The rows of Z fall into 3 groups, and each row is roughly a mix of its group's hidden directions.
Z (117 x 10):
[[ 27 -19  -4 -28 -27   5  -7   8  52   9]
 [-47  -1  -2   5 -12 -24   2 -43  20  20]
 [-33   7  15  34  16   0   5  25 -44  14]
 [  5 -10 -26 -23 -44  28 -30  10  11  19]
 [ 19  15 -28 -30  20 -52  -6  -1   2 -13]
 [  7  42 -23  13  25  -9 -15 -23  39   3]
 [-28 -15   0  49  -5   5  35   7  -9  27]
 [ 24  25 -13  26 -18   8  51  19   7  16]
 [-14 -19  -2 -32  30 -14 -47  -6 -26   0]
 [ 46  13  -3  17 -32   1  37   1  25   3]
 [  5  -9  -7 -23  25  37 -24  19 -32 -31]
 [ 21 -25 -11 -22  -4 -46 -31 -15  25   1]
 [-23   9   9 -41  15  11 -47 -15 -20  10]
 [-40  -2  10  41  13   1   8 -33  16  25]
 [ 15 -11  16  47  11 -19  26   9  36 -15]
 [ 13 -31   4  25  28  34 -17  38  10  -7]
 [-18  20  -9  21   0 -35   8 -26  49  -2]
 [ 30  34  -8  19 -27 -31  23 -27  -3  15]
 [-19   6  -4 -35  43   2 -26   5 -21 -30]
 [  5 -35 -18  14  -9 -33  45  21  14  -3]
 [ 49 -10  -1 -36 -11 -12  13   0  14 -34]
 [  7 -16 -34 -31  12 -11  10   3  41 -33]
 [ -4  45 -14  -4  -4   0 -25   2 -38  35]
 [-24 -44  12  30  24  20 -27  -4   8 -18]
 [-17 -18  16 -30 -42  11 -33  11 -25  -9]
 [ 24  48  -7 -25  16 -26 -18   2 -28  -6]
 [-26   5 -17 -48  34 -22 -20  -2 -16  -4]
 [  2 -17   3  42 -15  19  44  15  25 -13]
 [ 26  17  -8 -24  11 -34 -32   1 -38  17]
 [  3   2  36  55 -19  -2  28  -1 -11   1]
 [-29  10  12  55  10   2  26 -10   0  25]
 [ 17 -14   2  -6  13 -43 -12  22  -2 -50]
 [-36   3  -6  33   7 -34   6  -6  21  37]
 [ 26  33 -20   2  27 -18  35 -31  11   7]
 [-44   9   4  17  35   4 -34   5 -29   6]
 [ 20  -4 -28  -6 -18 -33  45   5  23  19]
 [ 46  19 -18 -23 -13 -34  29   6   6  -4]
 [-33  24   8  14  36   8 -14   7 -37  26]
 [-27  13  -1  37   3 -30  14 -26   4  39]
 [ 25 -20 -11 -52   9 -31  -9  -2  -2 -24]
 [-54  -3  13   2  43  -4  -4 -17 -15   9]
 [  4   2 -15 -33  -9 -37 -25 -43 -14  14]
 [-47  -5 -15   9  29  -4 -30  -7 -29  21]
 [-31   5  -1  46  23  13  22  30  -9 -17]
 [ 12  11  -1  10  28   7  23  44 -43   6]
 [-29  -7 -11 -44   8  15 -47   9  -3  -5]
 [-24  -5  13  29 -32  -1   2   2  16  52]
 [-20  -4 -34  18  18 -27  39  -8  31  -9]
 [ 11  59 -15  -4  27 -15  -1  14 -25  -4]
 [ 13  15 -32 -35 -18 -27 -21  -4  24 -29]
 [-28 -16  47  28   0   4   7  -3 -37  10]
 [ 27 -50   0 -23 -23 -16 -10 -21  22   6]
 [-10 -41   7  20 -36   0  32 -22  22   7]
 [-41   6 -11  27  25 -33 -13  -4 -22  26]
 [-49  -9  -3  -4   3 -45 -27   0 -15 -12]
 [-34  12   2 -18  14  17 -38  11 -38  23]
 [-19 -10   3 -28  21   7 -43   1 -42  15]
 [-52 -18  15   8  39  15 -21   2  10  -8]
 [-19 -24  29   1   7 -12 -33   1 -17 -47]
 [-22  43  -6  24  12 -47   5  10 -14  -3]
 [ -5  20  12  16   3  -1  10 -13  41 -53]
 [ 39  21  -6 -17 -19 -17  33 -13  36   5]
 [ 28 -23  -8 -50   3 -24   7   8  -4 -32]
 [ -6  -3  25 -37 -25 -11   3  19 -40 -31]
 [  6  28 -22 -26  16  14 -28  35 -32  10]
 [ 26  21 -15 -54 -20  -9  14   2  20 -16]
 [ -1 -23  -4 -50 -26  10 -34  15  -5 -19]
 [-23  -5  41  12  31  11   2   7 -45  10]
 [ 29  20 -21 -39  -3  -7 -30  24   0 -28]
 [ 36 -31   3  35  -3   0  13   0  34 -29]
 [-40   0  -1  -5  25 -18 -28  12 -44  12]
 [ 12  10 -20 -17  18 -56   8  -9  22 -24]
 [ -2   1   9 -47  -2  46 -17 -24  15  -6]
 [ 47   0 -15  -8 -16 -19  19   3  32 -33]
 [-33  21   3  13  33  25 -30   7 -33  12]
 [ 29   7 -14  46 -12  -5  41  14  16   5]
 [  9  32 -21 -48  13   4 -35  -7 -12  12]
 [-14 -29  15 -16  18  46 -37  -6 -13  -9]
 [ 27 -13  15  29 -15  33  20  -1  33 -30]
 [-43   3  15  39  16  16   5  -9 -36  -2]
 [-37   8  -1  36  33  -8  -5  -1 -40   9]
 [ -3  10  -4 -55   1   5 -43   3 -23  -4]
 [ 56  13 -14  14  -6  13   6  29  25 -13]
 [-37  28  33  -5 -18  14 -21 -28  14 -20]
 [  8 -15 -16  12 -30 -21  32  42 -19 -20]
 [-30  -4 -30  31 -34 -23  22  20 -12   9]
 [-37  20  -3  38  22  -3   9  16 -31  25]
 [-23  22  -2  46  29   2  29 -14  -5  23]
 [-34  21 -25 -27  21 -39  -6   2 -17 -18]
 [-25 -50  -1   3  23  -1 -36   0 -19  15]
 [-22  -2  -9  -6  46  24 -20 -13  41   2]
 [-18 -30  17  32 -15  33  -3  39 -13   7]
 [-32   0  -9 -18  44  27 -20  14 -31   2]
 [ 12   3 -20 -41 -17 -35  -1  -9  42   6]
 [-24 -38  12  19  -7  24  14 -28  32  20]
 [-34  -5 -12 -20  11  34 -33  17 -33   9]
 [ -9  -6   6  34  16  55  17   7  20  18]
 [-14 -13 -33 -35 -30  -5 -31  14  19 -22]
 [ 25   2 -17 -35  15  -2   2  35  20 -40]
 [ 40 -15 -15  -7 -46 -12  23  -4  24 -13]
 [-46  -5  12  49  12  24   3   5   9  -7]
 [-33 -17   3   8  38   8 -28  19 -37 -10]
 [-14  35   1  -4 -32 -18   3 -31  26  35]
 [ 47   1 -26 -37  -7 -18  25  -3  19   3]
 [ 44  -2   7 -45 -28   5 -12   9 -22  -8]
 [ 17  14 -11 -57 -14  21 -10   8 -24 -18]
 [ 14  15  23  33  -8  37  42  19   0  -7]
 [ 33   0 -12 -17 -25 -16  47  28 -14   0]
 [ 33  -6 -28 -31  11 -13  38  13  18 -23]
 [ 47   4   1   1   3 -15  31 -16  38 -20]
 [-21 -27  14  -4  -8  19 -43  -2 -44  -6]
 [ 23  35   3   6   1 -14  47 -35  -3 -15]
 [ 21 -34  -4 -29 -10  17 -43  29   7   0]
 [ 40   3  -5 -21  -4   2  21 -42  35 -11]
 [-24 -16 -20 -33   8  28 -44  -3 -12  19]
 [-25  15  16   6  19  33 -38  -4 -18  35]
 [-10  -4 -35  -9   8 -36  36 -24  28 -12]]
Here is one row of each group, with its name. Which group are the others in?
[-18 -18   7 -27 -39  27  12  -3  -9  41] -> <61>
[ 31  -1   8 -42 -32 -13  -5  11  -7 -38] -> <16>
[-33 -26  39   1  26  15   1   8 -36   4] -> <48>

[ 33  23 -14 -17   9   9 -34  34  11 -28] -> <48>
[-28  54   2  38  12  11  10   5  -1   2] -> <61>
[ -5  23 -28  10  36 -11 -25 -23  18  35] -> <61>
[ 22 -20  34   2 -37  12  22 -14 -29  23] -> <48>
[-30  12  23  45 -12  18  24  23 -16  13] -> <16>
[ 14   0  12  30  15  57 -26   1 -12   9] -> <61>
[-21  -3  15  46 -19   7 -15  -3 -15  44] -> <61>
[-19 -12  -5 -45  33 -15 -34  -6 -14 -18] -> <61>
[ 25 -22   1  29 -33  -8  49   2  10   0] -> <48>
[-33  -4  -5  44  30  10  12  -8  25  27] -> <16>
[-32  34   2  33  37   2 -20 -12   3  19] -> <48>
